The rows of X fall into a few groups, and each row is roughly a mix of its group's hidden directions.
X, 82 rows:
[[ 39 -14   1  28 -16  -8  33  20 -37  14]
 [ 25  -9   0 -35 -11 -38 -31 -33   2 -17]
 [-18 -14   0  22   4 -39   0 -44 -33  18]
 [ 29  15  47   5 -11  37 -29 -11 -11  -5]
 [-32 -23 -39  13 -19  -9  23  12   4 -38]
 [ 19  33 -11   1 -29 -38 -36 -25   6  -4]
 [-28 -24 -46  -1  -3 -25  34  17  -4 -16]
 [ 43  -9  -6  32 -37  32  18  11   4  -1]
 [ 22  15 -18 -17  47   3 -10  26 -15 -36]
 [ 24  19 -18 -20 -32  26 -10 -10  46 -13]
 [ -3  20  25 -19 -52  -9 -18 -26 -25  -3]
 [-22  15  21  15  -9  11  57   4 -16 -28]
 [-15  26  30  -8 -21  29  43  -8 -27   1]
 [-10 -25  -9  -4  48  26  29  31  17   3]
 [ 30  -3 -28  -4  37 -19  26  40   9   9]
 [ 14  32  -6  21 -24 -22 -50 -12  14 -15]
 [ -5  22  -3 -30 -39   4 -23 -42  24  -8]
 [-32   2  20  22 -13 -23 -31 -38 -28   1]
 [ 29  11   8 -28  11  -8  28 -32  -1 -45]
 [ 13  -1 -26 -11  23  26 -35  23  -8  43]
 [ 40  -9 -18 -27  23 -12 -41 -20  19   1]
 [ 13   6 -24  -6  47   0 -32  37  -8 -21]
 [-15 -21 -19   5 -36   5  32  17 -13 -45]
 [-21   5  14  -7 -22  20  51   4 -38 -13]
 [-48  -9 -33   8  -8 -22  32   2  25  -8]
 [  9 -20  25  -7  20  14   5   9 -63   4]
 [ 33  41  36 -14   2  18 -10 -16   4  30]
 [-29   2  -2  13 -18  23  -2  29 -25  49]
 [ -4  20  -7   0  20  47  31  28 -29  15]
 [ 46  24  -4 -33 -12 -20  17   9  23  26]
 [-10  17 -10 -24   0  19  -4  32 -54  23]
 [-28 -15  19 -26  25  42  18  32   6  -7]
 [-24  13  10  -6 -31  22  26  10 -41  33]
 [-14  25   6   1  11  25  45  24 -36 -19]
 [-23 -46 -23  21 -11 -12 -10  14  12 -39]
 [ -4   7  -9 -13 -38  12 -13 -55  26  -3]
 [-37 -14   4  -3  24 -34   4 -39 -27  17]
 [ 21 -22 -13  -2   2  -7 -42 -22  38  31]
 [ 22  15 -22 -14 -26  27 -11 -13  51 -13]
 [-15  24  14  -2   1  10  46  15 -36 -33]
 [ 14 -24  33   8 -13  31 -14   7 -40 -30]
 [ 14  -9  12 -11 -13 -43  -6 -36  19 -41]
 [ 44  23  -2   3  14  18 -52 -13  -3   1]
 [ 42  35  -4  -5 -36  27  -8  -5   7 -24]
 [ 47  26  20   0  -9  20 -41 -11  16   1]
 [ -4  24   0 -28   7   0  13  22 -55 -28]
 [-40   7  21   9 -42  -3  26  10 -32   9]
 [ -8  17 -12   8   9 -18 -27 -16  59  19]
 [ -6  11  10  29  21  29  53   5  14 -22]
 [ 20  -1 -16   8  19 -18 -52  -6  41  11]
 [-15 -41 -16  -3  16 -13  22  22 -47 -10]
 [-24 -31  21  44   1   6   7 -17 -39   9]
 [-18 -15 -23  -1   1  23   4 -53  38   3]
 [-37   0   2   9  -4 -16 -27 -58  -1   1]
 [ 29  22 -22 -33   2  12   1  29  44 -10]
 [ 52  20 -11 -10 -12  -9  11  47   3  -2]
 [-19 -13  14  43 -17  15  25 -11  37  27]
 [ -6 -22 -17  19 -11 -18 -32   3  54 -20]
 [-24 -28  17  30 -21  11   8 -41 -30   9]
 [-12  17  -8 -26  -3  31 -23  -5  52 -20]
 [-47 -18 -29   2  27 -29  25   4  -4  15]
 [ 19 -17  17  27   4   3  25  44 -39   5]
 [  7 -28  30  11  -6  30 -15   7 -43 -30]
 [-26 -26  21  41  -8   5   1 -29 -37   7]
 [ 18  31   4 -40 -25 -43  -5   0 -19   6]
 [ 52  21  -9 -25 -29  -7  19  29   1   1]
 [  5 -14   7 -13  -5  13  35  15 -60 -13]
 [ 22  41  45 -11 -10  28   3 -16  -1  21]
 [ 59  18 -13  -8   0   0 -40  -1  14   0]
 [-23  13 -39 -10   9 -34  34   0  25  22]
 [ 50  19 -22 -10   3 -36  11  30   0   8]
 [-14   4 -12 -24 -23 -14  -3 -64  10   7]
 [ 34 -16 -20  -2  31  -2 -36 -14  40   6]
 [-36   7  18  34 -17  20  45  16  -6   4]
 [ 10 -33   9  41   1  15  33  14 -35  12]
 [ 28 -15 -10  15  31   2 -12 -20  54  -8]
 [  2 -27 -14  16 -16 -18 -30   7  51 -24]
 [ 39  47  12 -13 -30  25   3 -10   9  -3]
 [-22 -46 -26   5   3 -17  19  22 -28 -25]
 [-14   8   6  -5 -38  20  51   4 -21 -26]
 [ 15 -16 -19 -13   4 -14 -59   1  10  32]
 [ -6   6 -18   0  31 -14 -36  46 -18 -24]]

Here is one row of each group, with its name. Which group are the others in?
[ 39  15 -24  41 -11 -35 -21  -8   6   1] | <39>
[-13   3 -28   4  52 -23 -21  -9   1  34] | <59>
[ 38  -4 -13  -6  41  -4 -13 -15  34 -29] | <48>

[ 45   8   1   1  -2  -2  19  57 -14   0] | <39>
[  9  12  40  10   3   9 -41 -18  38  18] | <59>
[-54 -18  19  11   6  25 -16 -34  -1  -6] | <39>
[ 35  11  29  11  -7  31 -47 -11  -1 -14] | <59>
[ -8  21  15  -2 -41  28 -39 -15  22 -23] | <39>
[-35 -43 -12   3  20 -19  23  17 -31  -2] | <59>
